Rows are one point carried round by a steady rotation, each followed by how many ticks it has turned.
The counts run from 0 to 418.
[  8.2   3.5  -6.7  -1.6   6.9  -1.8 -15.0   3.5 -37.6 -17.9  -2.2   6.7
 -14.4  -6.7  41.3   2.5   1.6  10.9  14.6   9.9  18.7   5.7  34.9  -1.6
 -27.4  19.4 -27.4 -27.9 -16.4  14.9  25.5  32.9  -3.4 -10.8  60.7]
11
[  0.2  15.8 -11.4   5.9  -4.0  19.7   9.4  21.2 -15.5  -4.3 -33.9  11.6
  37.3  -2.5  11.5 -18.8 -18.3 -26.4  16.0  -9.4  34.0 -26.6  16.7 -24.2
  10.4  20.4  -8.3 -20.2 -57.3  19.1   5.7   7.2  -3.7  -8.9  47.5]
219
[  9.1 -11.3   1.8  24.6  11.0  20.2   9.2  -9.4   4.9   3.3  15.0  29.4
  -5.8 -36.6  46.3   9.8  17.1 -19.1 -19.8   3.8   3.6   5.8   2.9  -0.7
 -27.3  11.1   4.3 -26.1   8.5   8.0  -4.5 -21.1 -20.8 -21.9  58.6]
207
[ 18.2   1.0  -9.4  24.4  18.8  -3.4  16.3   5.5  25.2   8.3  12.8  26.1
   2.3 -19.2   5.5   1.2  -0.8  21.0 -31.3 -44.7 -21.2   6.8  18.2 -31.7
 -20.1  -5.1  29.0 -11.7  16.5 -17.6  12.2 -51.2 -10.8   7.2  11.5]
118
[  6.6   6.6  24.1  10.7  22.7 -13.4 -37.4   1.6  17.9  -5.8 -22.6  -0.5
  -0.8  21.9  -2.7 -21.1  -7.9  16.7 -12.4 -37.1 -19.2   0.8  12.2 -31.1
  -7.6  51.4  35.1  -6.1  25.6 -18.9  14.3 -34.6  -4.1  14.2   5.6]
113
[ -6.2  32.1   8.5  17.1 -38.9 -47.9 -13.5   2.9  35.9 -22.0  25.8 -15.2
 -29.3  -0.7  22.0   9.4  22.9 -22.3   0.3  -4.0  33.5   0.1 -18.0   2.2
  11.3  -9.9 -20.2 -15.7  -9.7   7.4  -3.3  38.3 -14.3 -22.5  15.5]
149
[ 26.2  30.3   3.7   0.4 -42.0   6.8  -0.9   3.6  -8.5 -34.6   8.9  19.5
 -40.5  12.4 -10.0 -43.0   4.7 -33.2   9.8   5.7  -0.7  14.2 -12.4  -3.2
 -37.4  22.4 -12.9  -7.2   1.5  -9.4 -12.8 -36.0  -6.9  19.6   9.3]
245
[  8.1  24.6   1.1   7.1 -26.7 -29.3   7.6  24.2  11.3   0.0 -29.7   1.6
  -3.9  29.1  37.1 -18.3   8.2  -5.5  -5.0 -22.2  29.3 -23.3  20.7 -19.4
 -22.1 -18.3  12.9   7.7 -14.6  28.3   1.1  14.1 -46.5  12.8  35.1]
305
[  7.7  19.8 -17.6   4.3  24.6  -3.8 -11.7 -24.2 -14.1  -0.1   5.6   1.7
  -9.5   8.8  31.4  -3.7  20.4   1.6  20.6 -23.0  -7.5   1.5  19.7 -35.8
  -5.4  26.3   8.5 -61.4 -16.3 -15.7 -17.4  34.8  15.9 -11.6  29.4]
362
[  9.8  18.1  28.9  10.6 -24.1  18.1 -17.5   9.2   6.6 -32.3  -5.2  16.9
 -23.6  28.3 -23.3 -33.0  10.2 -21.6 -10.9  16.7 -11.3   1.2 -14.4  -5.0
 -25.2  51.3 -17.9  -9.5  18.9 -16.6 -23.5 -31.5   6.8   7.3  -3.8]
244
[-12.1   8.3  11.5  14.7   9.9 -28.5 -50.4   5.9  24.2 -25.0   7.9  -6.0
   0.8  -8.2  -9.3  16.2 -15.3   5.1 -24.6 -43.4  13.4  -1.2  10.9 -28.2
  29.1  22.3  32.0   3.2  -6.1 -30.6  36.2  -2.5  -1.3  -6.2   8.6]
67
[  5.4  -8.5  33.3 -18.2  13.6  14.6 -27.6  23.6 -24.1 -40.8  -3.3   5.2
 -14.4   1.1  20.1  17.8 -18.8 -22.4  14.1  21.1  13.6   7.0  -3.3  -9.0
 -24.3  35.3 -37.2  16.9  -0.9  -3.6  32.5   4.0  -2.2   4.9  50.3]
4
[ 23.7  33.7 -16.3  19.4 -22.1   7.9  49.0   3.1  14.1  20.6  11.2  23.6
  15.0   1.1   3.2  -9.2  25.5   4.4   9.7 -18.7 -29.0  -1.8  -6.3 -16.3
   1.8 -15.4  -1.6 -54.2   3.7  -9.2 -30.5 -20.0   2.9 -20.6   9.1]
32
[  0.3   0.4  13.6 -14.6 -10.9  33.2  12.8  35.4   7.0  -1.2 -10.1  15.7
  35.8 -14.0 -19.6 -18.2 -24.3  -3.0  -9.9   9.4  22.2 -12.3  -4.8 -23.9
  23.2  35.7 -39.9  17.7 -20.9   2.1  20.6 -37.5   8.7  -1.9   3.2]
133
[ 11.4  -1.1  -9.9 -28.0  -1.4  24.3   9.7   4.5  -3.7 -11.4   6.0  11.9
  -2.2  -9.7  -7.4  14.4  -3.3 -32.2  18.3   9.1   9.6  -4.8  -6.8 -44.2
   9.9  20.5 -27.7 -27.8 -22.5 -17.8 -12.8  40.1  38.0  -9.5  24.0]
82
[ -2.1  34.0  -6.3  34.3 -29.4 -18.4 -41.6 -11.1  11.7 -25.9  -3.1  33.4
  -5.9  20.3  31.5 -15.1  12.1 -45.5  -4.0 -15.3   5.1 -15.8 -16.6   7.3
 -16.9  14.4  13.7 -20.6  -9.4  10.3  -7.0 -15.3 -12.9  -9.9  37.0]
155
[ 12.3  17.9  43.5  -7.1 -23.0  -7.7 -21.3  18.0  15.8 -22.7  -0.3  13.0
 -31.6  38.6 -38.5  -6.5  -7.8  -3.9 -11.4   8.4  -8.7   9.5 -15.6 -18.4
  -5.1  45.6   0.0  11.2  38.3 -31.2 -10.4 -18.0  -1.3  22.8 -16.8]
243
[ 10.5  -8.1  10.5  12.5   5.4   9.1  14.9  -0.6  26.8   9.4  39.2  22.8
   6.8 -11.2  -6.5  65.3   2.9  -4.1 -10.7  -5.9 -11.8   0.7  -3.7 -52.1
  22.8 -20.7   6.3 -18.1   9.5 -20.6 -15.5  18.9  30.5 -21.9   8.3]
79
[ 10.6  23.2  -1.3 -33.5  -7.6  -9.0 -13.2   1.6  22.0 -28.5  -9.6  -4.0
  15.6  -2.4 -11.4  -2.0  -9.7 -28.5  14.1  -1.1   6.3  12.0 -45.1 -24.2
  34.5  41.4 -32.9 -29.2   7.8 -16.0  12.7  22.2  36.9  -6.5  12.5]
283
[  6.3 -29.1 -15.3 -12.0  17.4  26.3  -1.5   3.4  -8.5  -7.4  -6.4  11.5
  -9.2 -30.4  32.1  -2.2  -6.4 -24.9  -9.6  -5.8  34.1  -2.1  19.1 -34.1
  -3.2  35.2   3.8 -30.2 -22.0  25.2   7.9  36.7   3.8   5.8  70.1]
212
[  4.1  40.5  -6.4  12.4   6.1  -0.4 -16.9  -5.8   0.4  -4.5 -39.4  -1.7
  46.7  36.1  14.7 -26.7  15.3 -12.5  19.4 -15.3  -7.9 -18.1  -8.9 -16.2
   6.1  46.4   9.5 -44.6 -15.9   1.2  -4.4   3.8   6.2 -13.1  15.6]
24
[  4.8  20.7  23.0 -27.3 -24.3 -26.9  -7.4  41.1  -0.2 -16.2  -5.7  24.8
  14.3  44.5 -16.6  22.5 -12.7  30.4   8.5  31.5 -12.6   8.6   0.6 -23.4
   3.8  -4.0 -32.2  23.7  13.0   1.3  11.1   0.7  12.5   9.3   6.6]
93
[ -3.5  21.1  11.2  16.1 -18.1 -20.3   9.6  19.0  14.3  23.5  15.4  19.4
  33.6  17.9 -17.6  13.8  13.7  45.5 -10.3  18.2 -17.0   1.0  40.0 -22.8
  25.2   3.2  -7.1 -26.9  -5.7  -4.0  -0.3  -2.5  22.1 -23.8 -28.0]
229
[  8.9   6.9  38.3  -3.5 -27.0 -10.5  23.4  34.1  30.5 -11.9 -12.4  21.8
  -5.0  19.0 -22.6  -8.9 -13.0   1.8 -35.6  15.4   4.9  -1.1  10.3 -13.6
 -10.7  -7.2 -13.9  47.6  20.5  12.0   2.2 -51.4 -21.4   9.1  -8.9]
47
[  1.1   1.9   7.8   4.0  18.7  19.5   9.7  -3.4  16.7   7.6  -9.2 -20.7
  -7.2 -22.3 -21.0 -42.9  23.0  -0.6 -19.2 -16.2   8.3  -8.5   5.2 -37.5
  14.4  37.8  -6.6 -33.6 -18.4 -27.3 -30.4  -5.5  25.8  -7.2 -26.4]
322
[  2.2  16.7  42.3  10.2  17.0   7.8 -28.7  -7.7   6.0 -33.7 -15.1 -10.3
 -15.0 -10.0  18.3 -24.9   2.3 -27.3 -10.2   1.7   1.9   8.3 -32.2   8.4
 -14.2  59.8 -25.2  -5.0  19.7 -11.2  12.8 -31.5  -8.5  -3.2  22.2]
199
[  4.8  51.9 -32.8  19.8  -8.3  -6.0  -3.2  -9.6   9.9  -5.3 -23.7  11.5
  43.3  34.7  17.6 -34.0  13.3 -15.1  31.8 -30.8   1.8 -19.7 -13.0 -11.7
  12.2   7.3  14.1 -46.8 -17.9  -2.2   7.5 -12.0   1.3 -15.6  21.0]
25
[ 31.4   2.2  10.0 -37.4  -9.0  25.1  42.6  30.2 -11.6  -2.1   1.7  13.4
  -7.2  11.5 -24.4 -10.1 -21.5  19.8  20.5  10.3 -16.3  16.0   8.5 -28.7
  -6.9  20.7 -40.6  -7.9  16.9  -6.2 -14.0 -11.0  17.2  17.5   6.2]
380
[ 11.1  32.6  22.3   4.2  22.0 -13.0  24.9  10.7 -12.9  -9.5   0.8 -27.8
 -21.6 -12.7  15.9 -25.9  40.3  29.4  26.8  13.6 -15.0   6.6  -1.3   1.3
 -12.0  -8.7 -49.8 -25.3  -5.9 -26.0  -2.4  15.4   5.3 -28.9  -2.7]
187
[  1.6  36.4  25.8  -9.4 -11.7  -0.3  18.4  22.7 -11.0 -17.0 -14.3  18.9
   8.6  33.5  24.5  20.1  -0.7 -30.0  52.3  26.3   5.1 -17.9 -23.2 -12.6
  -6.6 -13.7 -40.8   6.5  -0.2   8.1 -17.0  18.4  -4.7 -17.1  20.0]
90
[  7.9   3.3  13.4   6.9  -7.6  -6.0  11.8  15.4  -2.7 -20.4  25.4  15.5
 -62.9 -14.4  23.6   2.4  20.0 -13.4 -12.5 -26.1  14.2  -1.3  17.2 -23.2
 -44.3 -40.7   7.8  16.3  -1.3   1.0 -18.8   6.5 -31.1  11.0  34.7]
253
[ 10.6 -15.8  41.9   6.5  15.4  33.8  -0.6  -1.4 -28.3  -8.1   4.8  13.9
 -55.8  -3.5  11.7 -20.2  15.5  -6.5 -20.0  19.2 -10.1   1.6  18.7 -12.1
 -48.3  37.6  -9.8 -11.9  12.5 -10.5 -24.0  -8.8 -11.0  12.1  25.5]
251
[  9.9   0.7   2.7  23.6  12.7 -16.6 -13.2  -2.6  46.0   1.4  22.2   5.8
 -10.0 -28.9   5.5  41.1   3.6  -8.7 -29.2 -51.3  19.2  -3.1  10.3 -34.8
  33.0 -12.3  23.0  -8.8   4.1 -15.1  -1.0  15.7   4.8 -14.4  21.8]
410
[ 19.0  28.6 -26.8  -8.8 -12.0   1.1  -2.1  12.8  11.6   2.7   3.1  21.4
  28.7  19.1 -22.0 -20.2  -9.5  17.9  11.9 -17.6 -25.1  19.7   4.2 -40.7
   8.7  32.0   1.7 -50.8  10.4 -14.3   2.2 -14.9  25.6  11.9  11.4]
29
[ 10.9  17.6  24.1  41.3  11.7 -29.8  -9.6  -3.0  21.8   9.1  25.9  -1.4
 -25.4 -25.7  29.2  26.0   7.5  19.8  -8.2 -27.1   5.9  13.1  21.2   3.7
  -9.3  -8.5  15.3 -13.8   9.8 -13.0  13.7 -10.0 -18.3 -17.6  18.2]
403
